In the rows, zero is written as 128.
Each path below is one point turned by a fixed rotation once a step. After each direction that follows a path, write how fast that rotation turns it, in deg/step (0 if it stays still).
Each turn is a multiple of 5 degrees from 10 to 175, or 0.
Each row of a path follows its step; steps can be skipped.
path 1
step 1: [127 134 120 118 137 127 120 131 139 124 126 130 129 128 135 132 145 136
 132 128 125 135 130 128 131 136 125 134 129 123 124 131 130 134 122 130
 120 133 129 135 131 114 122 123 136 120 117 120 132 119]
step 2: [130 128 134 143 125 130 122 131 133 136 128 131 122 126 124 127 129 137
 133 133 126 147 128 130 139 132 117 128 138 124 141 132 124 130 129 133
 130 132 142 122 140 120 129 126 134 131 127 122 129 126]
step 4: [133 126 111 125 127 126 131 127 129 126 118 115 130 121 120 115 128 129
 128 122 125 133 127 144 137 131 121 133 125 122 131 117 121 129 132 130
 124 126 132 124 132 122 130 134 131 131 113 130 133 135]
step 5: [131 136 132 126 136 123 132 143 133 133 133 132 134 135 130 120 140 123
 125 121 127 131 127 133 137 127 126 135 121 128 130 121 125 123 123 126
 126 132 124 135 134 105 125 122 134 128 120 128 132 121]
step 6: [134 123 130 129 126 130 134 139 125 135 127 132 133 122 118 133 138 142
 124 140 123 139 122 125 131 133 123 127 126 133 137 125 132 126 124 128
 121 127 142 125 130 127 130 126 142 138 119 128 135 120]
step 10: [123 131 116 133 131 129 131 125 124 132 124 135 131 126 120 122 136 133
 126 132 123 134 129 123 121 127 115 134 120 130 140 132 120 123 126 130
 123 128 142 113 140 115 123 123 135 130 121 129 129 124]
step 15: [132 137 123 134 121 132 126 120 138 138 128 137 120 126 124 130 126 135
 124 141 127 144 120 132 129 123 128 132 132 117 134 130 121 127 130 131
 122 124 125 132 132 123 133 137 135 118 126 123 123 114]
step 23: [130 119 126 136 133 139 132 132 122 135 119 135 118 120 116 120 130 130
 124 139 128 146 130 133 131 121 127 133 125 121 129 125 116 123 126 128
 122 120 127 126 136 118 122 127 132 129 129 127 135 126]
step 32: [122 135 122 126 130 134 132 138 133 133 122 124 133 117 126 119 132 128
 125 139 128 138 124 134 126 132 136 128 128 124 127 124 139 130 128 134
 111 128 129 140 126 124 129 133 132 116 115 130 131 118]
Speeds:
[128 130 131 130 129 125 127 130 129 127 128 128 127 130 126 128 128 131
 128 129 132 128 127 126 130 130 129 126 127 127 130 127 124 130 129 123
 130 128 126 129 131 130 131 129 126 129 125 129 126 125]	115
[126 128 127 126 130 130 127 131 129 129 128 127 126 130 126 128 129 127
 129 128 125 125 127 128 125 132 127 129 127 131 131 131 133 128 129 130
 129 130 127 130 130 127 129 129 126 125 127 131 127 129]	175
[129 130 125 130 127 129 126 126 127 128 128 130 123 128 128 130 130 129
 130 126 129 131 131 129 127 128 125 128 130 128 128 130 128 130 132 129
 129 127 125 124 130 128 127 129 125 126 130 126 127 128]	55
[127 130 129 126 128 127 127 129 129 126 131 130 124 126 130 129 128 128
 130 128 128 127 127 130 126 125 129 127 130 129 124 128 125 126 127 131
 125 129 125 131 129 126 127 128 127 130 128 131 129 124]	175
[130 127 127 131 129 130 127 130 127 132 126 128 127 125 127 128 125 127
 130 126 131 126 127 131 128 129 129 126 132 127 130 128 128 126 131 127
 126 130 130 128 127 129 131 131 132 127 129 130 129 126]	170
path 2
step 4: [114 129 134 120 123 126 132 128 137 123 122 129 134 130 134 131 131 130
 135 126 125 147 129 139 135 134 127 120 130 130 122 117 131 121 139 123
 115 128 132 122 137 118 133 137 126 125 120 124 147 119]
step 6: [135 121 130 131 147 122 126 122 137 136 131 132 136 128 131 122 126 133
 132 133 134 126 139 127 133 121 120 131 144 121 118 117 133 122 129 127
 116 120 137 125 136 115 119 138 126 120 131 120 130 136]
step 10: [128 141 138 121 122 135 122 133 119 137 124 132 128 129 134 123 120 139
 131 125 132 130 135 117 121 127 131 114 130 127 136 124 128 129 117 122
 130 125 148 145 122 134 138 127 127 124 130 138 133 126]
step 11: [130 127 135 126 128 128 128 127 120 126 130 134 135 129 120 124 112 119
 117 111 130 133 135 128 134 124 140 126 124 121 125 112 126 124 124 118
 129 134 125 131 132 124 123 136 148 135 124 120 118 128]
step 12: [116 125 127 121 135 126 123 126 120 122 124 129 134 139 128 124 126 135
 138 119 124 127 118 131 123 134 133 121 129 124 131 108 144 131 121 121
 125 117 126 123 107 132 130 125 119 134 125 125 132 125]
step 13: [133 123 127 122 124 126 134 119 137 108 133 124 131 120 124 147 130 125
 135 118 128 129 124 127 147 124 121 118 123 121 130 118 121 129 122 120
 120 134 129 126 129 135 128 126 134 130 138 119 133 134]
step 18: [139 133 113 120 141 136 125 124 126 132 131 120 129 122 121 128 117 126
 128 120 135 111 133 122 129 120 125 123 132 134 142 129 124 127 115 123
 126 114 136 123 138 120 129 117 125 120 127 128 128 132]
step 22: [114 131 124 125 124 112 134 129 122 123 126 126 129 131 129 121 124 130
 123 121 126 123 136 131 132 135 125 125 130 134 130 112 117 131 113 126
 128 133 133 133 125 146 132 133 132 134 138 121 135 110]
step 30: [123 137 117 123 125 124 127 134 121 114 130 131 127 117 120 130 114 127
 134 124 125 124 132 120 133 130 127 117 108 123 133 130 111 135 130 127
 135 117 133 135 119 133 128 126 118 125 125 126 136 135]
Speeds:
[126 125 128 126 126 128 129 130 129 130 130 128 130 131 126 131 126 129
 129 131 125 126 128 129 125 130 129 128 129 131 126 124 129 127 131 131
 127 126 127 129 130 128 127 128 129 131 126 129 127 123]	145
[127 132 131 125 128 128 130 130 131 130 125 127 126 126 126 132 127 129
 128 128 131 129 124 129 129 128 128 130 127 128 129 129 128 130 134 127
 129 129 128 130 129 129 129 128 126 127 128 129 128 128]	65
[125 127 124 131 127 127 128 129 128 128 127 131 125 127 127 126 127 127
 126 132 128 129 129 127 129 125 127 129 128 126 129 130 125 130 130 131
 127 128 127 124 128 130 129 129 127 127 125 129 130 125]	10
[126 132 129 126 128 125 127 127 126 129 126 130 126 127 128 128 128 128
 126 126 128 131 128 124 126 130 128 129 130 128 124 129 128 126 127 131
 127 131 132 126 128 126 129 128 130 130 128 128 127 127]	65
[128 128 125 130 127 128 125 129 129 126 129 126 126 127 130 131 127 126
 130 127 127 128 125 127 125 128 127 124 127 128 126 129 126 126 128 126
 127 127 130 131 129 129 131 128 132 125 129 130 133 126]	125
path 3
step 7: [121 118 124 134 133 125 106 134 119 117 132 119 124 130 131 131 123 134
 130 131 121 124 123 125 131 137 124 121 127 125 125 132 132 121 125 119
 133 123 131 135 134 123 123 122 138 133 131 122 132 130]
step 8: [140 125 125 126 139 125 114 136 126 121 122 135 116 124 133 134 120 130
 125 132 136 131 122 131 124 137 129 136 133 126 120 138 130 120 132 132
 132 131 124 125 130 121 124 127 126 121 125 119 129 116]
step 9: [133 133 125 138 128 122 125 129 139 137 122 137 120 126 128 129 120 128
 126 136 131 128 128 127 132 122 132 132 136 127 130 142 129 124 127 114
 140 129 129 120 142 124 125 127 140 137 123 132 128 126]
step 10: [132 128 119 133 126 128 121 140 125 124 119 138 127 132 126 121 130 131
 119 115 125 121 127 131 144 135 120 126 126 129 132 135 124 129 124 126
 128 131 136 116 129 131 120 123 131 142 127 131 137 123]
step 11: [134 138 123 132 134 125 131 140 130 128 135 129 123 143 128 128 116 134
 134 123 126 125 127 129 134 135 131 119 117 137 122 133 127 120 132 125
 129 132 125 123 121 119 123 121 125 129 133 133 120 114]
step 15: [127 127 134 141 130 128 127 129 131 128 122 129 126 140 135 135 117 128
 121 139 132 129 127 119 136 131 126 121 127 127 123 120 116 121 117 124
 129 120 126 131 130 118 125 142 133 130 120 128 137 126]
step 16: [146 130 129 127 136 122 131 139 126 125 122 124 130 129 132 124 129 133
 118 128 126 125 138 129 133 135 120 120 138 116 124 127 122 130 119 129
 137 123 120 130 137 122 131 120 124 126 122 131 137 128]
step 20: [133 123 140 126 126 131 123 138 127 131 121 125 131 127 128 122 119 130
 127 139 138 132 118 132 115 132 126 131 134 123 126 134 124 124 126 117
 135 135 119 127 125 125 134 128 124 141 132 128 117 116]
step 24: [131 127 122 133 130 126 134 134 122 132 129 108 132 129 133 125 122 135
 124 134 126 124 138 120 129 121 133 131 138 129 136 128 120 122 132 115
 127 123 124 121 120 128 129 120 130 137 118 133 130 135]
Speeds:
[130 128 129 127 126 129 128 131 127 127 128 128 128 127 129 126 130 126
 128 123 125 129 129 126 128 129 126 125 129 123 130 127 131 126 126 127
 130 128 131 129 129 129 129 130 130 129 132 127 127 127]	115
[128 128 130 129 129 129 124 128 129 127 130 127 127 127 126 127 127 130
 127 131 131 132 128 129 128 130 125 131 128 125 128 125 131 126 131 128
 129 128 129 128 125 130 128 129 132 127 128 131 126 130]	60
[128 128 129 123 127 129 128 128 128 127 125 126 126 129 130 128 127 130
 125 126 128 128 128 129 132 131 127 128 128 129 127 130 131 127 128 129
 127 130 128 129 127 128 129 124 127 126 130 129 132 133]	125
